Here is a table of points, one per row:
(16, -11, 8, 9, 9, -27, 5, 48, -10, 7, -21, 30, -5, 20, 11, -2, -5, -1, -13, -7, -24, 1, -13, -12, -9, -15, -40, 75, 7, 14, -29, 2)
(51, -1, -16, -4, -12, -12, 31, -14, -24, -4, -7, 8, -9, 19, 6, 24, 20, 6, 6, -52, 0, -11, 17, -9, -47, 7, 7, 25, 22, 10, -8, -2)
(20, 52, -13, -28, 10, -27, 48, -16, -2, 10, -31, 6, 36, -37, 42, 47, -1, -2, -6, -11, -4, -31, -10, -23, -10, 10, -20, 26, 29, 0, -8, -10)
(1, 7, 2, 20, -1, 11, 29, 3, -16, 25, -7, -3, 17, 35, -51, 9, 12, 38, 8, 12, -60, 8, -13, -19, -7, -14, 20, 16, 2, 21, -37, -37)
(-14, 24, -36, 8, 24, -19, 2, 27, -29, -8, -8, 11, -11, 31, 5, 35, -3, 12, -29, 19, -67, 15, -12, 12, 6, -2, -2, 8, 15, -9, -15, -13)
(18, -38, -24, 12, 3, 28, 92, 13, -6, 0, -16, 28, 34, 25, -5, -13, 2, -2, -32, -11, -25, 6, 4, -25, -34, -33, -9, -14, 22, -2, -36, 30)
(-10, -17, 5, 17, 9, -12, 24, 35, -25, -15, 0, 7, 1, 2, -26, 8, -6, 7, -11, 22, -33, 20, 15, 1, -5, 17, -7, 40, -3, -18, -24, -32)
(20, 70, -18, 18, -10, -20, 28, -46, -11, -36, 16, 26, 51, 44, 9, 4, 8, -1, -25, 16, -24, -4, 1, -27, -28, -34, -21, 41, -15, 27, 2, -6)
(51, 20, 14, -4, -19, -6, 12, -8, 23, -23, -45, 19, 6, 9, 7, 21, 28, -10, 22, -29, -5, 5, -14, 28, -6, -27, -7, -39, 23, -6, -25, -11)
(41, -46, -14, 11, 8, -28, -16, 24, 4, -6, -22, 22, 70, 32, -21, 13, -19, 9, -18, -2, -39, -22, 23, -8, 1, 28, -1, 11, -14, 11, 0, -52)
(53, 8, 26, -34, -38, -1, 2, -6, 28, -12, 8, 4, -8, -16, 32, 32, 6, 5, 6, -11, -6, -30, -10, 6, -22, -4, 10, -11, -6, 9, -22, 9)
(29, 9, 4, 15, -28, -23, 26, -11, 6, -7, 8, 2, 3, 8, 2, 48, 25, 7, 53, 18, -4, -30, -27, 7, -47, 23, -23, -34, 11, 29, -26, -1)
(60, -10, -34, 16, -8, 11, -8, 0, 20, 11, 6, -10, 29, 4, 26, 38, 14, -7, -54, -5, -9, 10, 8, 10, -71, 9, -22, -10, 25, -11, -16, -25)
(-3, -33, 2, 14, -1, -14, 4, 33, -34, 8, 11, 1, 13, 31, -39, -4, -7, -18, -17, 30, -34, 0, 16, 6, 12, 8, -6, 29, -7, -8, 0, -13)
(17, 0, 15, -3, 16, -34, 24, 25, 22, 34, 12, -5, 13, 5, -59, 12, -7, -6, -31, 0, -85, -2, 9, 0, -5, -36, 18, 23, -4, 14, -14, 14)
(3, 9, 19, -59, 11, -25, 27, 1, -41, -13, -9, 9, 22, -18, -36, 25, -16, 54, -49, -4, -47, 9, 27, -41, 4, -1, -15, 36, 18, 20, 17, 29)
(41, 27, -1, 60, 9, -27, 28, 26, -14, 43, 16, -2, 1, 14, -45, -3, -5, -19, -54, -26, -5, -30, 13, 16, -7, -28, 8, 21, -4, 42, 14, -37)
(77, -15, -23, -46, 41, 7, 10, 35, -33, -29, -15, -14, 34, -24, -15, -5, 36, 38, -31, -20, 19, -19, -24, 22, -34, -17, 6, 3, -12, 30, 2, 12)
(85, 63, 7, -34, -20, -7, -47, -15, -10, -11, -46, -5, 16, 31, -5, -2, -3, 48, -35, 19, -31, 39, -6, 20, -12, 20, 15, -43, -13, 17, -30, 6)
(68, -11, 3, -27, -18, -12, 61, -35, -5, 14, 8, -11, 22, 4, 40, -2, -5, 4, 2, -33, -15, 22, -28, 26, 3, -14, 25, -13, -30, 70, -8, -29)
(43, 24, 15, -16, -15, 3, 42, 53, -9, -46, -46, 8, -32, 21, -30, -25, 1, 9, -46, 9, -57, -32, 23, 53, -12, 17, 4, 9, 9, -62, 10, 11)
(26, 27, -10, 30, 33, 1, -16, 38, -52, -9, 35, 6, -27, 6, -27, 27, 2, -53, -24, -72, 21, 32, -25, -38, 6, 37, 24, 37, 0, 6, -38, 6)
(34, 7, -60, 1, -10, -14, 34, 6, 1, 33, 2, 1, 18, 2, -29, -36, 18, -23, 12, 3, -31, 3, 42, -45, 32, 41, 1, 49, 11, 15, -38, -28)
(-18, 51, -25, -33, -23, 42, 36, 41, -41, 10, -14, -26, -10, -14, 34, 28, -10, -19, 30, -22, -47, -6, 4, -10, -25, -19, 3, -7, 59, 46, -13, 28)
(19, 65, 18, -28, -29, -3, 0, -14, 27, -14, 0, -36, 31, 6, -3, 14, 27, 12, 15, -10, 40, -23, 25, -26, -24, -22, -15, -30, -10, -6, 31, -6)
(-15, -61, -18, -42, 2, -28, -55, -16, 6, -24, -41, 51, 31, -30, -10, 26, 28, -29, -23, 51, 32, 0, -3, 2, -27, -64, 86, 27, 17, 17, 2, -6)
(0, -17, 14, 27, -3, -8, -3, -9, 32, -60, -32, -9, -45, 23, 0, 28, 13, 21, 50, -61, 40, -23, -7, -44, 16, -9, 35, -28, 20, 9, 0, 29)
(-8, 9, -24, 10, -34, 2, 19, -14, 7, -39, -28, -15, -28, 39, 30, 47, 9, -52, 42, -13, 36, -12, 1, 0, -12, -8, 15, -9, -51, 10, 20, 42)
(26, 14, 10, 10, -9, 3, 6, -27, 35, -2, -12, 8, -6, -43, 30, 25, 16, 6, 40, -4, 7, -27, -22, -13, -21, 3, 0, -37, -1, -15, -10, 20)
(-45, -47, 16, -14, 21, 21, 17, 12, -12, 11, -44, -17, -24, 52, 6, 24, 5, -17, 16, 8, -18, 23, 34, -1, 22, -45, -72, 14, -75, 9, 22, 18)
(-102, 32, 11, 22, 5, 22, -21, -6, -19, 7, -24, 12, 8, 36, 3, -17, 18, 7, -1, 4, -34, -35, -29, 33, -9, 24, -19, 19, 44, -31, 27, -13)
(-77, 1, -3, 5, -21, -8, 1, 26, -46, 34, 3, 27, -5, 24, -2, -6, -29, -3, 13, 3, -22, 19, 4, 21, -26, 24, 10, 30, -6, -19, 15, 3)
(-61, 18, 46, 24, -1, 53, -26, -9, -2, -16, -13, -31, -1, 8, 32, 28, -21, 3, 25, 13, 66, -31, 39, -2, -41, -22, 3, 13, 19, -31, -57, -3)
(-38, -35, -22, 35, 1, 9, 9, 23, -35, -2, 1, 5, -16, 7, 13, -21, -11, 30, 16, 25, -14, 13, 19, -15, 13, 15, -13, 36, -13, -34, -3, -6)
(-36, -27, 17, 33, 2, 8, 23, 24, -24, -37, 15, -1, 9, 0, -13, -14, -20, 13, -26, 10, -14, 15, 0, -2, 31, 8, -14, 41, -2, -31, 17, -24)
(-62, -11, 24, 41, -33, 4, -16, 53, 13, 41, -25, -19, -17, -20, 75, 4, 59, 2, -12, -15, -34, 7, -21, -57, -7, -7, 14, -48, 12, -23, 11, 10)
(-41, -29, -18, 80, 15, -2, 11, -16, -29, 20, -26, -23, 13, -14, -26, -25, -21, 28, 27, 17, -18, 20, 2, 4, 22, 18, -2, 22, 29, -33, 6, 28)
(15, 12, 19, -24, -9, -10, 14, -22, 33, -15, -13, -14, 5, -28, 37, 7, 21, -7, 27, -9, 32, -18, -8, 1, -9, 10, 9, -31, 2, 0, -20, 15)
(-57, 0, -6, 68, 8, 12, -12, 13, -11, 21, 1, -8, -51, -23, -35, 3, 4, 11, -22, 26, 18, 28, -6, 24, -6, 4, -9, 30, -9, 4, 5, -19)
(-73, 13, -31, -45, -2, 37, -11, -11, 30, 53, -19, 22, -22, -1, -1, 23, 5, 38, -24, -39, 67, -1, -21, 17, 46, -9, -12, 14, -43, -17, -1, -4)
(-4, 29, -7, 1, -6, 9, -32, -17, 44, -33, -13, -23, 5, 12, 26, -3, 10, -25, -46, 17, 61, -2, -45, 4, 18, 7, 2, -29, -5, -3, 0, 53)
(-19, -62, 28, -15, -46, 22, 5, -56, -8, 9, 10, -17, -4, -13, 32, 5, -16, 25, -65, 2, 42, 6, -15, -5, 29, 83, 5, -29, 4, 44, 21, 5)
(-32, -10, -13, -30, 8, 12, -24, -23, 75, -23, 35, -7, 28, -24, 3, -11, 40, -14, 34, -35, 7, 4, -7, 34, -6, 7, -11, -28, -21, 12, -15, 8)
(-18, -16, -5, 6, 13, 7, 8, 19, -30, 1, 8, 0, -7, 17, -26, -21, -27, 5, 3, 35, -34, -3, 5, -4, 42, 6, 3, 26, 4, -14, 10, -25)
(-48, -28, 2, -24, 47, -23, 15, -6, -13, 4, 23, -11, -41, 39, 10, -44, -18, -11, -9, 33, 21, 21, 39, 8, 40, 20, 0, -50, 12, 0, -6, -10)
(4, -19, 1, 8, 4, -6, -50, -12, -1, 21, 84, -18, 0, -29, 34, 0, -5, 12, 14, -22, 31, -16, 17, 25, 21, -48, 27, -35, -1, -64, 7, 17)
There is one direction along which these points spread out most. How far along it is each point below, from 0 to 99? The average is 50, and the first point in the table lies past the average. One standard deviation of the points above along it is 16.
(-36, -36, -9, 39, 20, 4, -54, 18, -8, 17, 27, 11, -22, -10, -19, -25, -18, 29, 17, 29, -8, -12, 2, 0, 15, 12, 13, 7, -44, 11, 6, 7) 63
(-17, -30, -9, -2, -11, 13, -33, 18, -23, -34, 55, 2, -38, -22, -10, -31, -9, 26, 3, 21, -6, 16, -7, 13, 72, 2, -2, 12, 28, 18, 5, -20) 61
(11, -20, 8, -18, 2, 17, -18, -46, 34, 6, 18, -9, 0, -17, 18, -51, 6, -31, 27, 16, 38, 19, -14, 2, -23, -12, 13, -2, -12, 5, 27, 5) 34
(28, 8, 2, -42, 14, 1, -14, -18, 46, 6, 3, -15, -13, -2, 40, -3, -31, 11, 36, 0, 36, -1, -28, -8, 5, -11, 12, -38, 6, -30, 21, -6) 27
(-11, 12, -5, 43, 25, 16, -40, -18, 31, 9, 10, -3, -34, -43, -12, -43, -22, -5, -17, 2, 28, -7, 25, 13, 5, -12, -3, -15, 2, 30, 51, -6) 47
(-41, 7, 8, 6, 29, 18, -13, -9, -4, -18, 28, 13, 5, -39, 5, -33, -28, -33, 22, 6, -6, 9, -3, 20, 31, 19, 7, 8, -61, -13, 24, -4) 55
(1, 2, 36, -24, -12, -2, 10, -15, 25, 36, 18, 20, -3, -34, -23, -11, -6, -23, 21, 19, 71, -12, -22, 2, 24, -13, -21, -49, -2, -8, 20, 0) 34
(-34, 10, 0, 3, 4, -12, -44, 3, 12, -3, 6, 0, 27, -21, -20, -50, -40, -4, 23, -4, 58, 22, 11, 16, 32, 7, -11, 6, 12, -15, 6, 36) 49
(37, -1, 33, -20, 14, 15, -46, -25, 12, 10, 23, -1, -19, -10, -4, -37, -15, -54, 12, 0, -1, 12, 17, -15, 55, 6, 3, -43, -3, -9, 22, -14) 43
(3, 11, 17, -23, 15, -3, -35, -29, 17, 30, 37, -2, -10, -15, -11, -29, 2, -26, 34, -4, 18, 2, 1, -10, 2, 32, 9, -35, -16, -44, 39, -6) 40
(18, 15, 5, -29, 7, -12, -23, -14, 22, -18, 17, 2, -11, -37, 17, -10, 8, -12, 44, 12, 40, 1, 5, 3, -9, 4, -15, -58, -3, 12, 14, 7) 26
(4, -29, 11, -22, -12, 21, -52, -32, 19, 27, 32, -8, -28, -24, -19, -29, -16, -8, 18, 21, 32, 31, -9, 10, -1, -3, -13, 11, 23, -6, 28, 17) 45
